In the rows, 128 means zero.
One turn moves every row onto another: examples first, then more rows asked
q_851: [111 102 106 115 159 135  99 109 105 120 136 125 140 116  98]
q_594: [125 112  96 118 143 122 102 113 139 149 142  83 150  73  94]
q_62: [101 112 111 165 149 114 113 110 118 108 159 117 154  70 143]
q_275: [120 118  90 119 154 103 137 108 121 162 148  94 178  89 123]
q_523: [ 95 153  90 149 135  92 133 109 118 135 161 111 157 119 127]
q_165: [ 97 100 106 147 175 122  93 109  94 121 143 105 149  92 111]
q_192: [124 135 123 119 107 110 140 110 138 155 152 114 145 105 113]
q_494: [113 116 125 131 132 125 117  87  92 155 143 104 159  83 149]
q_420: [102 118 136 148 126 126  97 110 114 113 145 127 117 107 103]
q_251: [131 140 131 141 153 119 130  91 148 133 163 129 153  93 119]
q_531: [123 131  96 121 119  99 102 104 123 171 125 115 145 120  97]
q_752: [111 129 134 139 129 106 145 110 126 153 166  86 153  83 116]
q_338: [125 149  88 155 131 108 117 112 122 127 141 124 170  70 139]
q_963: [ 95 132 115 126 129 108 113 151 116 142 159 108 132  82 134]
q_840: [126 105 107 146 148 118 116  65 120 133 134 115 164 112  95]
q_878: [118 112  79 115 137 111 102  92  89 133 118 123 153  99 118]
q_337: [ 91  95  96 127 128 110 103 125  87 143 132  91 142 101 106]
q_839: [106 132 127 172 129 102 112 119 152 145 165 110 146  90 123]
q_468: [109  91 139 133 141 117 130  87 118 132 166 129 139 106 127]
q_791: [116 149  96 141 147  98 110 110 130 138 134 107 188  93  95]
q_401: [129  91 118 137 133 122  82 104 124 143 122 121 143  70 113]
q_872: [102 102  98 152 123  89  78  97 127 152 131 123 132 115 120]
q_240: [112 127  57 135 131  97 100 113 119 139 142 113 151 110 136]
q_34: [108  94 113 147 121 115 104 103 112 139 150 126 110  96 146]
q_525: [115 124 128 173 125  99  94  95 129 141 129 134 152  75 122]
q_443: [110 140 100 122 148 123 114 133 113 142 137  82 154  94  88]
q_196: [ 96 124 132 147 139 110 134 105  95 125 155 136 146 123 129]
q_308: [112 121  96 141 146 100 114 129 146 121 149 120 137 111  79]

q_338 -> q_240
q_878 -> q_34
q_468 -> q_752
Now find these:
q_523 -> q_531
q_840 -> q_494
q_165 -> q_196
q_275 -> q_337

One turn moves every row onto another: examples first, then more rows asked
q_84: [137 116 103 162 140 133 127 112 106 119 119 139 123  90 143 125 135]
q_885: [141 130 113 127 104 122 131 137 130 115 112 160 156 138 104 131 130]
q_97: [122 129 137 132 137 121 135 143 145 143 131 106 114 126 127 110 173]
q_658: [118 133 123 118 151 122 138 133 142 165 143 100 122 144 139 127 159]
q_14: [140 132 113 111 112 126 121 122 127 122 111 155 166 149 107 140 116]
q_383: [143 131 128 144 104 111 128 109 105 117 121 148 148 127 148 151 108]
q_772: [147 125 120 143 104 112 106 110 110 124 109 158 136 131 133 144 111]
q_320: [121 137 138 119  91 109 146 130 126 124 131 156 151 127 119 149 129]
q_392: [142 128 119 149 104 111 128 116 109 122 120 154 144 124 145 152 114]
q_592: [130 135 112 116 161 128 136 138 146 150 134  95 135 148 137 119 151]
q_442: [132 117  95 136 158 137 114 100 101 134 119 130 123 116 144 138 118]
q_47: [120 133 113 103 158 135 141 144 140 152 126 103 133 145 137 119 152]
q_482: [123 129 120 116 145 134 140 152 148 132 123 108 129 127 127 102 167]
q_522: [145 130 131 136 106 118 121 102 101 114 118 143 147 128 144 150 105]
q_191: [134 136 114 125 160 134 133 138 146 134 129  95 136 140 128 104 157]
q_650: [121 136 142 107 102 113 142 119 120 137 130 151 154 138 122 157 119]
q_119: [130 135 127 104 111 122 129 117 121 134 119 148 164 151 114 150 116]
q_146: [112 134 135 122 141 117 136 138 144 160 141 107 111 131 134 124 167]
q_745: [123 118 116 157 135 130 133 107 104 124 128 134 115  87 148 135 136]
q_753: [145 130 130 140 107 118 107 104 105 120 111 149 139 136 136 146 104]
q_262: [116 128 133 120 139 127 142 150 144 139 129 116 114 121 128 106 172]
q_919: [129 129 111 110 156 140 137 146 147 138 122 107 135 137 128 106 156]
q_132: [131 132 127 129 144 127 132 143 150 131 131  97 125 128 125 103 166]
q_944: [145 120 114 149 101 110 115 117 109 122 116 159 139 129 137 145 116]
q_843: [121 121 126 143 137 130 131 101  98 137 133 133 113  95 149 147 127]
q_296: [109 135 124 103 152 129 144 142 141 160 132 109 124 135 138 125 154]
q_218: [107 129 133 112 142 126 144 149 144 157 134 112 114 127 131 121 164]
q_816: [122 119 116 134 153 134 123  94  97 145 125 129 118 112 148 149 118]
q_804: [141 115  90 151 153 135 119 110 106 123 114 136 127 105 136 126 125]
q_626: [132 131 129 129  90 113 142 134 129 117 126 161 153 128 108 137 135]

q_482 -> q_262
q_522 -> q_753
q_804 -> q_84
Now find these:
q_14 -> q_885
q_146 -> q_658

One turn moves every row onto another: examples first, then more rows asked
q_870: [107 123 123 123 148 111 151 139 132 154 113 118 138 154 107 124 122 159
 107]
q_888: [135 124 152 170 121 141 168 149 120 125  95 120 129 133 134 138 109 121
 131]
q_432: [140 126 152 140 133  76 139 179 136 120 138 139 142 115 108 127 136 135
 126]
q_582: [130 103 156 152 112 132 152 174 115 153 110 153 109 135 111 133 136 106
 118]
q_957: [137 132 156 134 130  78 165 154 128 146 103 131 138 103 118 125 144 110
 107]
q_743: [112 135 151 121 117 125 129 158 132  88 115 122 106 134 114 118 135 143
 146]
q_918: [118 133 138 124 136  95 142 128 127 137  99 148 126  89  99 109 111 157
 135]
q_909: [124 135 138 149 119  83 129 172 129 133 138 134 142 126  96 108 145 121
 143]
q_80: [137 115 146 142  96 135 140 149 139 146 126 132 126  76 123 116 130 122
 149]
q_186: [106  91 148 160 119 138 136 142 113 117 119 122 149 106 112 142 119 112
 122]
q_113: [148 135 142 117 134 105 173 131 115 154 126 109 123 119 113 154 125 151
 123]
q_292: [144  97 128 121 125 135 162 129 129 127 103  94 124 108 105 127 139 124
 117]
q_802: [106 127 178 156 122 110 154 159 118 133 108 108 143 139 136 140 136 125
 122]
q_584: [121 129 128 138 125 141 143 106  93 144 109 116 129 112 134 136 130 109
 133]
q_513: [135 138 122 140 127 137 159 110  94 146 114 118 123 112 134 124 122 113
 122]
q_599: [121 100 134 107 122 102 150 143 105 151 139 127 139  93 130 147 130 135
 105]
q_690: [133 106 156 151 118 126 147 184 119 147 107 148 105 133 125 141 129 107
 126]
q_413: [121 137 120 142 126 138 151 107  95 133 119 121 134 112 131 139 117 109
 126]
q_945: [119 133 140 116 127 110 131 155 134 136 151 159 153 128 119 154 125 147
 131]
q_290: [127 121 157 150 101 147 152 152 148 132 134 132 151  94 128 129 132 125
 135]
q_737: [120 116  99 142 120 132 152 144 126 138 120 133 142  90  99 106 142 133
 147]
q_352: [112 123 139 120 133  99 142 141 110 161 135 150 156 101 128 140 145 125
 105]
q_966: [105 151 148 128  92 111 148 173 124 137 116 155 124 137 124 120 148 122
 137]
q_572: [130 114 117 125 151 112 118 144 144 134 117 135 116 113 119  82 117 136
 124]
q_860: [124 133 137 120 119 120 138 156 136  85 121 122 103 133 113 102 123 136
 135]
q_850: [106 125 146 131 115 111 134 165 100 116 124 132 111 158 103 110 117 106
 124]
q_616: [127 132 150 113 123 118 127 152 137  89 113 123 105 129 118 103 137 131
 140]
q_884: [103 125 135 125 110 107 148 130 129 129 119 126 143  92  92 108 107 158
 137]
q_720: [105 134 137 112 145 142 137 133 139 137 102 147 101 138 112 114 129 153
 121]
q_519: [136 131 114 118 151 120 155 147 121 143 127 168 105 133 114 125 135 146
 119]
q_881: [107 120 124 125 148 106 149 152 137 157 112 110 133 149 117 130 114 166
 118]
q_464: [136 107 106 122 137 122 142 134 117 145 115  97 116 136 135 146 145 127
 121]
q_554: [137  96 169 148 122 128 145 168 118 146 115 138 109 134 109 139 128 102
 118]
q_618: [113 109 170 136 102 111 123 143 119 132 131 114 119  92 120 110 104 146
 129]
q_539: [ 99 138 132 137 106 123 107 152 118 131 120 140 118 133 119 111  95 120
 145]
q_459: [101 122 105 125 145 107 144 149 138 150 107 124 139 151 121 123 117 153
 114]

q_884 -> q_432
q_186 -> q_113
q_888 -> q_464
Now find these:
q_584 -> q_870
q_957 -> q_737
q_290 -> q_599
q_519 -> q_539
q_413 -> q_881
q_459 -> q_743

